(in the rows, 128 means zero)
These are runs of 7 systems, one row a step. Runs of the same system follow the same rule from any start.
kasam, seq 1, 8 rows:
173, 149, 118, 145, 86, 158, 187, 105, 168, 113, 139, 134, 120, 134, 181, 194, 153, 120, 110, 182, 148, 117
132, 168, 124, 112, 128, 159, 150, 151, 134, 115, 86, 140, 138, 136, 141, 147, 106, 116, 110, 226, 159, 59
137, 136, 163, 122, 112, 152, 130, 142, 67, 157, 94, 122, 98, 97, 85, 113, 107, 127, 148, 172, 187, 58
139, 54, 114, 134, 88, 157, 105, 107, 88, 165, 137, 134, 93, 97, 96, 142, 64, 140, 131, 112, 160, 86
171, 57, 88, 124, 86, 156, 111, 154, 138, 163, 108, 170, 130, 176, 112, 156, 90, 138, 148, 101, 145, 159
174, 126, 133, 156, 76, 150, 154, 128, 137, 139, 148, 195, 144, 187, 159, 132, 146, 144, 133, 132, 186, 178
148, 138, 141, 160, 139, 166, 159, 115, 128, 98, 159, 189, 185, 138, 147, 147, 135, 166, 76, 188, 162, 118
180, 132, 158, 148, 165, 169, 160, 149, 112, 124, 106, 121, 159, 90, 87, 181, 155, 155, 119, 192, 137, 91
rif, seq 2, 8 rows:
162, 112, 123, 171, 170, 164, 146, 126, 154, 97, 157, 163, 197, 122, 136, 172, 136, 173, 81, 168, 109, 131
185, 151, 145, 143, 174, 156, 156, 178, 158, 136, 80, 88, 133, 104, 102, 177, 160, 122, 151, 170, 103, 107
148, 161, 134, 139, 95, 163, 167, 102, 173, 145, 123, 95, 59, 108, 154, 169, 109, 87, 131, 154, 147, 72
91, 115, 89, 86, 119, 155, 102, 135, 144, 139, 89, 140, 101, 150, 112, 133, 39, 100, 112, 145, 139, 66
111, 111, 143, 82, 91, 130, 112, 135, 62, 163, 96, 141, 95, 140, 58, 107, 116, 125, 157, 102, 185, 120
127, 63, 119, 130, 69, 128, 127, 75, 75, 127, 182, 167, 135, 125, 123, 140, 126, 168, 105, 94, 165, 154
169, 62, 90, 134, 131, 118, 111, 165, 105, 114, 123, 160, 204, 146, 128, 153, 144, 174, 124, 141, 107, 176
207, 150, 158, 175, 116, 133, 165, 163, 126, 135, 122, 131, 150, 128, 160, 142, 194, 141, 159, 172, 148, 157
bos, seq 3, 8 rows:
141, 112, 130, 176, 183, 103, 92, 154, 157, 136, 144, 94, 139, 104, 140, 94, 133, 133, 156, 71, 58, 170
128, 176, 135, 148, 157, 109, 135, 139, 207, 128, 136, 115, 118, 164, 164, 106, 156, 99, 144, 80, 86, 187
69, 202, 139, 95, 159, 117, 150, 104, 180, 91, 137, 141, 132, 174, 138, 116, 153, 106, 91, 116, 114, 152
61, 170, 150, 62, 159, 105, 147, 98, 100, 84, 125, 115, 138, 123, 80, 135, 175, 130, 89, 129, 122, 127
99, 110, 121, 80, 114, 70, 129, 101, 66, 101, 133, 68, 126, 77, 115, 147, 179, 132, 126, 122, 98, 129
122, 92, 77, 104, 97, 53, 93, 148, 93, 115, 115, 83, 139, 106, 180, 113, 143, 121, 151, 134, 79, 144
119, 141, 111, 142, 122, 70, 85, 176, 111, 124, 117, 132, 156, 148, 198, 46, 128, 118, 162, 140, 115, 155
99, 162, 164, 177, 168, 107, 101, 131, 125, 117, 167, 159, 160, 135, 164, 34, 124, 140, 123, 114, 126, 147
fuba, seq 4, 8 rows:
100, 100, 96, 122, 108, 94, 64, 164, 87, 140, 109, 144, 137, 140, 157, 51, 69, 122, 151, 135, 138, 111
143, 113, 157, 175, 120, 117, 99, 145, 93, 152, 154, 176, 146, 146, 134, 49, 128, 154, 156, 94, 167, 171
146, 98, 139, 190, 147, 148, 131, 93, 155, 120, 200, 173, 159, 135, 142, 129, 130, 168, 96, 84, 119, 178
166, 128, 120, 144, 183, 153, 151, 144, 198, 112, 129, 132, 167, 149, 114, 187, 162, 142, 111, 118, 76, 172
146, 194, 147, 118, 136, 137, 186, 122, 181, 112, 110, 91, 103, 126, 141, 184, 185, 100, 126, 156, 113, 125
75, 178, 123, 81, 141, 125, 142, 108, 137, 100, 104, 91, 101, 101, 132, 143, 112, 95, 97, 180, 120, 54
85, 131, 135, 77, 136, 108, 95, 151, 70, 145, 77, 97, 102, 104, 75, 92, 103, 110, 153, 135, 138, 77
112, 88, 128, 124, 72, 102, 93, 109, 69, 163, 144, 122, 81, 113, 120, 78, 102, 124, 161, 77, 158, 132
Gopa, seq 5, 8 rows:
69, 153, 112, 87, 120, 56, 125, 99, 105, 79, 142, 84, 133, 107, 172, 114, 168, 114, 110, 136, 91, 135
90, 121, 87, 111, 150, 61, 83, 153, 105, 96, 116, 90, 162, 105, 175, 88, 121, 121, 129, 155, 66, 118
120, 139, 132, 159, 147, 69, 83, 165, 111, 132, 127, 90, 132, 101, 174, 45, 133, 117, 170, 116, 90, 141
100, 127, 127, 180, 155, 99, 87, 120, 155, 129, 177, 125, 126, 121, 180, 55, 100, 124, 132, 76, 87, 154
98, 138, 134, 145, 197, 115, 100, 139, 179, 122, 143, 134, 148, 152, 115, 89, 127, 130, 124, 60, 71, 179
94, 171, 151, 116, 165, 99, 145, 103, 166, 108, 153, 101, 119, 136, 119, 121, 186, 117, 123, 65, 85, 187
67, 157, 105, 83, 150, 86, 136, 91, 162, 79, 143, 93, 131, 128, 150, 148, 157, 109, 90, 111, 66, 146
80, 162, 107, 73, 157, 66, 112, 149, 120, 92, 91, 75, 141, 118, 145, 111, 154, 101, 131, 147, 72, 123
tav, seq 6, 8 rows:
123, 139, 115, 123, 204, 174, 120, 165, 185, 125, 83, 132, 146, 139, 88, 154, 81, 122, 107, 152, 95, 91
137, 184, 183, 112, 120, 135, 167, 120, 129, 154, 105, 86, 62, 113, 84, 137, 173, 97, 163, 108, 153, 120
82, 97, 91, 99, 78, 135, 124, 59, 131, 122, 161, 135, 83, 124, 141, 147, 75, 115, 90, 103, 141, 94
119, 100, 86, 55, 119, 109, 101, 181, 97, 129, 56, 138, 155, 170, 89, 138, 121, 126, 146, 147, 126, 137
150, 137, 160, 139, 66, 93, 149, 112, 57, 129, 154, 135, 129, 119, 151, 103, 193, 145, 151, 135, 179, 160
130, 70, 92, 169, 136, 141, 103, 113, 118, 105, 174, 168, 185, 114, 164, 126, 83, 169, 84, 149, 115, 116
188, 135, 149, 162, 186, 143, 125, 203, 141, 144, 81, 115, 165, 123, 99, 135, 154, 139, 165, 155, 104, 138
158, 168, 175, 192, 113, 157, 167, 86, 166, 146, 177, 114, 75, 99, 161, 128, 139, 114, 132, 114, 150, 118
Gopa, seq 7 (8 x 22):
92, 163, 166, 115, 142, 137, 157, 79, 90, 100, 149, 109, 119, 72, 105, 141, 143, 134, 88, 170, 148, 64
122, 72, 98, 102, 134, 130, 100, 131, 91, 133, 102, 81, 116, 70, 88, 164, 87, 131, 129, 145, 99, 67
164, 94, 106, 120, 69, 110, 103, 165, 113, 177, 88, 99, 78, 130, 136, 115, 108, 100, 196, 108, 139, 130
125, 123, 110, 142, 67, 129, 113, 123, 136, 144, 147, 191, 119, 188, 185, 80, 89, 121, 134, 115, 180, 153
125, 125, 149, 142, 163, 151, 122, 143, 114, 116, 143, 207, 195, 173, 98, 99, 132, 171, 102, 131, 158, 163
165, 122, 176, 161, 158, 141, 165, 105, 104, 115, 164, 123, 155, 90, 85, 166, 198, 173, 114, 118, 125, 157
164, 103, 98, 140, 129, 149, 159, 104, 177, 113, 141, 86, 118, 90, 146, 220, 139, 127, 106, 142, 81, 113
145, 167, 106, 105, 128, 142, 142, 174, 183, 141, 59, 97, 98, 149, 143, 158, 111, 79, 152, 172, 115, 91
rif, seq 8 (8 x 22):
129, 159, 157, 160, 196, 160, 149, 127, 151, 89, 151, 168, 194, 136, 119, 135, 147, 162, 79, 163, 122, 132
151, 156, 158, 136, 190, 150, 159, 141, 149, 120, 110, 76, 129, 78, 81, 177, 168, 129, 127, 148, 87, 102
135, 139, 109, 117, 105, 137, 152, 101, 178, 133, 121, 63, 62, 95, 151, 183, 121, 85, 134, 130, 98, 92
89, 130, 76, 75, 90, 118, 103, 141, 150, 137, 82, 122, 87, 164, 152, 117, 62, 82, 135, 135, 130, 92
86, 138, 142, 88, 90, 110, 105, 131, 63, 146, 110, 159, 108, 158, 104, 62, 108, 120, 144, 117, 192, 122
104, 81, 142, 138, 117, 118, 109, 84, 57, 117, 187, 165, 154, 111, 105, 99, 127, 174, 99, 97, 156, 146
166, 63, 115, 156, 155, 112, 110, 147, 108, 118, 147, 130, 188, 111, 115, 149, 163, 177, 131, 105, 83, 187
200, 146, 133, 176, 122, 121, 159, 156, 171, 129, 132, 113, 140, 134, 180, 155, 188, 129, 156, 136, 105, 181
tav, seq 9:
92, 201, 176, 134, 186, 101, 113, 158, 126, 124, 109, 98, 121, 113, 121, 54, 143, 105, 149, 133, 114, 113
73, 130, 150, 145, 151, 112, 100, 82, 127, 136, 177, 105, 87, 93, 119, 76, 101, 119, 121, 55, 106, 122
100, 88, 84, 96, 148, 103, 83, 144, 158, 139, 111, 111, 121, 152, 105, 122, 103, 113, 145, 54, 68, 169
123, 156, 120, 104, 93, 75, 135, 133, 144, 123, 124, 122, 119, 175, 166, 108, 186, 106, 158, 86, 118, 207
75, 151, 109, 122, 130, 89, 123, 94, 136, 75, 173, 158, 172, 155, 193, 99, 139, 136, 80, 135, 112, 157
94, 150, 134, 119, 209, 91, 108, 158, 113, 86, 118, 110, 192, 109, 119, 103, 158, 146, 112, 154, 71, 132
130, 145, 159, 169, 159, 89, 122, 120, 118, 125, 157, 58, 110, 58, 150, 98, 167, 123, 152, 105, 80, 129
105, 113, 90, 156, 141, 112, 85, 127, 180, 134, 142, 96, 99, 114, 183, 98, 67, 99, 137, 96, 73, 114
maf, seq 10, 8 rows:
123, 121, 119, 100, 188, 159, 112, 177, 140, 120, 81, 175, 185, 171, 65, 139, 111, 149, 111, 146, 120, 135
167, 152, 195, 150, 116, 148, 174, 107, 90, 145, 143, 111, 99, 89, 85, 146, 187, 143, 144, 124, 173, 128
126, 81, 79, 135, 103, 157, 132, 78, 153, 112, 163, 131, 121, 106, 161, 182, 76, 132, 80, 143, 113, 86
152, 115, 96, 74, 127, 121, 117, 199, 119, 142, 43, 118, 140, 157, 90, 152, 131, 119, 166, 158, 120, 129
142, 178, 174, 150, 69, 133, 159, 108, 96, 145, 143, 140, 89, 126, 159, 92, 145, 115, 144, 154, 204, 107
98, 87, 97, 140, 151, 157, 93, 119, 127, 113, 149, 181, 170, 135, 133, 113, 50, 155, 77, 146, 130, 94
179, 98, 155, 132, 151, 140, 120, 181, 93, 163, 89, 123, 139, 121, 47, 138, 157, 150, 174, 105, 133, 156
170, 125, 141, 175, 68, 157, 168, 76, 155, 147, 177, 132, 81, 118, 173, 159, 133, 122, 126, 115, 161, 129
fuba, seq 11:
145, 178, 179, 151, 134, 116, 171, 114, 88, 100, 146, 110, 148, 85, 144, 132, 199, 145, 117, 187, 150, 113
121, 106, 127, 156, 171, 142, 112, 112, 120, 115, 144, 82, 127, 46, 123, 145, 93, 137, 105, 155, 88, 58
158, 116, 126, 138, 144, 140, 99, 181, 150, 179, 76, 85, 82, 114, 102, 118, 91, 98, 186, 105, 106, 105
117, 154, 131, 131, 71, 139, 129, 108, 161, 161, 136, 150, 60, 171, 163, 92, 90, 89, 147, 92, 174, 132
72, 128, 112, 90, 136, 140, 111, 117, 131, 106, 135, 206, 164, 197, 110, 103, 94, 144, 81, 118, 155, 146
138, 117, 160, 106, 140, 122, 148, 127, 76, 116, 132, 152, 171, 139, 63, 144, 199, 172, 124, 111, 146, 184
157, 85, 114, 140, 100, 114, 158, 79, 112, 107, 174, 92, 133, 73, 150, 197, 173, 150, 107, 128, 101, 140
158, 110, 74, 130, 139, 113, 115, 174, 158, 116, 91, 87, 149, 109, 179, 162, 116, 112, 139, 184, 69, 103
kasam, seq 12:
84, 166, 162, 137, 176, 170, 146, 77, 150, 105, 161, 129, 116, 94, 103, 137, 104, 128, 73, 140, 132, 69
111, 120, 128, 66, 158, 147, 134, 134, 126, 135, 78, 92, 104, 114, 33, 183, 128, 118, 128, 115, 109, 101
124, 115, 112, 77, 44, 101, 144, 99, 105, 147, 117, 94, 63, 131, 132, 153, 149, 100, 155, 94, 146, 140
89, 102, 63, 85, 73, 92, 99, 124, 112, 106, 126, 160, 148, 170, 187, 110, 92, 122, 108, 148, 134, 134
133, 127, 138, 133, 139, 99, 99, 185, 71, 126, 108, 168, 189, 156, 129, 63, 146, 156, 151, 152, 147, 161
159, 104, 167, 208, 144, 122, 121, 112, 88, 128, 191, 131, 153, 71, 144, 97, 150, 171, 128, 117, 126, 141
165, 94, 108, 180, 186, 159, 120, 141, 193, 125, 140, 109, 149, 100, 132, 171, 106, 140, 114, 121, 60, 124
164, 184, 149, 141, 142, 155, 161, 154, 208, 154, 94, 105, 85, 152, 129, 150, 149, 87, 162, 117, 119, 138
bos, seq 13:
144, 120, 104, 133, 124, 83, 124, 135, 168, 121, 142, 100, 132, 144, 167, 134, 176, 120, 151, 73, 68, 208
104, 185, 108, 110, 136, 92, 139, 141, 175, 90, 122, 142, 161, 183, 190, 109, 162, 109, 114, 146, 103, 172
72, 202, 163, 104, 174, 104, 139, 123, 107, 82, 130, 135, 164, 130, 129, 88, 164, 131, 96, 167, 132, 117
83, 137, 159, 120, 172, 94, 121, 97, 78, 101, 154, 77, 131, 55, 98, 112, 158, 141, 110, 119, 94, 104
117, 93, 101, 116, 138, 72, 97, 131, 118, 126, 126, 56, 113, 86, 133, 130, 146, 118, 155, 83, 54, 147
120, 142, 94, 112, 102, 65, 106, 158, 150, 129, 110, 106, 119, 164, 191, 88, 146, 96, 168, 100, 94, 181
75, 181, 133, 120, 131, 91, 114, 127, 132, 100, 145, 169, 153, 179, 179, 52, 133, 120, 114, 129, 141, 159
74, 151, 166, 128, 186, 110, 118, 108, 93, 92, 164, 152, 177, 121, 98, 82, 154, 160, 91, 115, 123, 147
maf, seq 14:
122, 132, 117, 79, 94, 139, 140, 143, 74, 114, 91, 168, 155, 153, 109, 139, 122, 139, 112, 201, 189, 91
150, 99, 149, 146, 104, 141, 122, 135, 42, 136, 131, 156, 151, 97, 110, 111, 117, 163, 129, 181, 187, 86
185, 54, 115, 182, 108, 160, 102, 146, 96, 161, 138, 148, 138, 99, 129, 131, 80, 159, 146, 141, 148, 104
205, 96, 119, 168, 107, 175, 128, 173, 162, 176, 102, 155, 119, 156, 127, 148, 98, 129, 166, 129, 150, 136
171, 161, 150, 153, 120, 195, 167, 139, 182, 149, 115, 180, 117, 180, 123, 153, 117, 123, 124, 152, 180, 125
129, 148, 154, 122, 157, 198, 162, 116, 143, 118, 121, 175, 146, 145, 71, 171, 115, 148, 79, 167, 165, 91
144, 102, 145, 104, 131, 173, 155, 110, 88, 133, 114, 121, 123, 90, 49, 196, 134, 150, 110, 155, 154, 80
156, 78, 98, 104, 60, 145, 138, 109, 92, 147, 114, 110, 93, 98, 119, 189, 106, 125, 134, 156, 157, 80

Which system made each run below?
seq 15 (2 x 22):
95, 89, 117, 105, 144, 94, 79, 139, 87, 143, 107, 74, 104, 77, 90, 101, 97, 120, 153, 95, 92, 100
123, 105, 116, 124, 68, 92, 102, 120, 118, 166, 137, 111, 71, 138, 151, 88, 116, 101, 176, 59, 137, 162

maf
seq 16 (2 x 22):
57, 184, 157, 101, 160, 144, 119, 109, 134, 128, 117, 132, 91, 131, 94, 83, 84, 101, 110, 125, 152, 73
67, 103, 138, 86, 140, 118, 106, 86, 90, 129, 141, 109, 96, 102, 57, 120, 112, 131, 114, 66, 121, 118

rif
seq 17 (2 x 22):
144, 61, 80, 159, 88, 138, 120, 83, 162, 133, 179, 132, 112, 116, 179, 164, 90, 136, 107, 95, 106, 137
156, 142, 93, 107, 142, 133, 125, 202, 172, 129, 59, 147, 160, 190, 139, 143, 123, 115, 147, 168, 112, 145

tav
seq 18, 2 rows:
92, 120, 88, 90, 183, 125, 109, 150, 166, 92, 109, 158, 190, 174, 115, 142, 117, 140, 89, 130, 80, 156
134, 184, 175, 117, 145, 86, 153, 144, 100, 118, 114, 84, 130, 109, 118, 114, 220, 122, 160, 134, 120, 156

Gopa
seq 19, 2 rows:
126, 149, 169, 152, 120, 179, 150, 98, 102, 127, 153, 182, 133, 124, 116, 117, 104, 149, 92, 170, 203, 77
150, 76, 143, 133, 155, 182, 126, 124, 91, 144, 124, 143, 141, 93, 42, 170, 104, 168, 112, 135, 144, 90

Gopa
seq 20:
164, 132, 129, 117, 160, 162, 153, 155, 137, 128, 81, 87, 129, 89, 86, 198, 139, 126, 129, 184, 110, 75
154, 145, 145, 134, 77, 146, 157, 111, 118, 156, 117, 86, 56, 86, 142, 149, 119, 94, 152, 159, 166, 64

tav
seq 21 (2 x 22):
68, 153, 123, 131, 207, 118, 100, 126, 178, 97, 142, 125, 154, 130, 135, 95, 104, 122, 93, 113, 66, 126
101, 179, 175, 100, 178, 104, 136, 138, 130, 129, 111, 94, 113, 128, 71, 110, 186, 114, 147, 82, 103, 163

bos
seq 22:
50, 172, 123, 67, 106, 75, 134, 84, 116, 97, 137, 98, 95, 128, 147, 106, 147, 96, 111, 112, 123, 127
54, 123, 102, 83, 127, 58, 90, 113, 81, 94, 137, 108, 146, 117, 153, 79, 125, 125, 112, 121, 99, 130

rif
seq 23 (2 x 22):
123, 100, 111, 109, 164, 83, 121, 127, 120, 101, 134, 76, 159, 94, 114, 161, 183, 143, 123, 100, 50, 170
145, 136, 99, 145, 108, 74, 128, 132, 152, 112, 137, 67, 118, 99, 215, 134, 158, 104, 147, 137, 71, 142

tav
seq 24:
139, 117, 114, 74, 84, 129, 166, 118, 104, 107, 118, 170, 159, 176, 106, 182, 177, 149, 107, 146, 165, 169
147, 116, 124, 119, 107, 122, 164, 107, 81, 84, 145, 139, 180, 107, 142, 178, 177, 166, 91, 196, 146, 122

tav
seq 25 (2 x 22):
111, 133, 101, 160, 170, 159, 113, 124, 218, 120, 147, 152, 134, 151, 166, 125, 65, 116, 94, 118, 92, 118
111, 191, 178, 112, 193, 142, 136, 160, 155, 140, 90, 124, 117, 152, 61, 102, 152, 111, 147, 103, 125, 142

Gopa
seq 26 (2 x 22):
104, 110, 132, 150, 162, 170, 98, 131, 116, 127, 143, 191, 163, 136, 108, 91, 55, 156, 90, 149, 155, 88
176, 97, 168, 151, 149, 174, 135, 148, 115, 168, 122, 153, 132, 133, 42, 144, 142, 160, 151, 88, 155, 159

fuba
seq 27:
183, 93, 140, 138, 78, 151, 151, 113, 129, 177, 128, 106, 63, 113, 96, 175, 138, 120, 163, 80, 151, 140
137, 111, 81, 101, 69, 163, 147, 110, 174, 133, 122, 174, 110, 192, 150, 178, 92, 114, 108, 129, 159, 136

Gopa
seq 28, 2 rows:
90, 63, 102, 107, 144, 107, 65, 136, 96, 139, 127, 125, 132, 122, 87, 95, 89, 140, 138, 64, 96, 147
146, 91, 118, 138, 114, 97, 108, 136, 135, 145, 146, 133, 130, 157, 131, 112, 159, 136, 162, 47, 103, 221

kasam
seq 29, 2 rows:
104, 114, 83, 143, 135, 110, 107, 122, 135, 82, 157, 155, 186, 133, 204, 110, 96, 145, 83, 175, 101, 117
158, 156, 164, 153, 194, 127, 115, 202, 113, 138, 84, 122, 168, 121, 96, 93, 152, 141, 165, 158, 117, 131

kasam
seq 30, 2 rows:
143, 84, 86, 117, 113, 148, 104, 159, 102, 134, 89, 134, 144, 115, 132, 146, 66, 132, 124, 198, 140, 60
179, 136, 167, 149, 103, 146, 130, 172, 78, 172, 93, 136, 111, 122, 101, 100, 133, 132, 182, 158, 191, 108

tav
seq 31 (2 x 22):
149, 149, 162, 179, 137, 116, 141, 108, 143, 143, 158, 55, 77, 56, 152, 127, 152, 112, 154, 108, 97, 112
91, 135, 90, 129, 155, 130, 94, 131, 197, 132, 118, 102, 93, 128, 159, 112, 57, 88, 122, 108, 77, 95

fuba
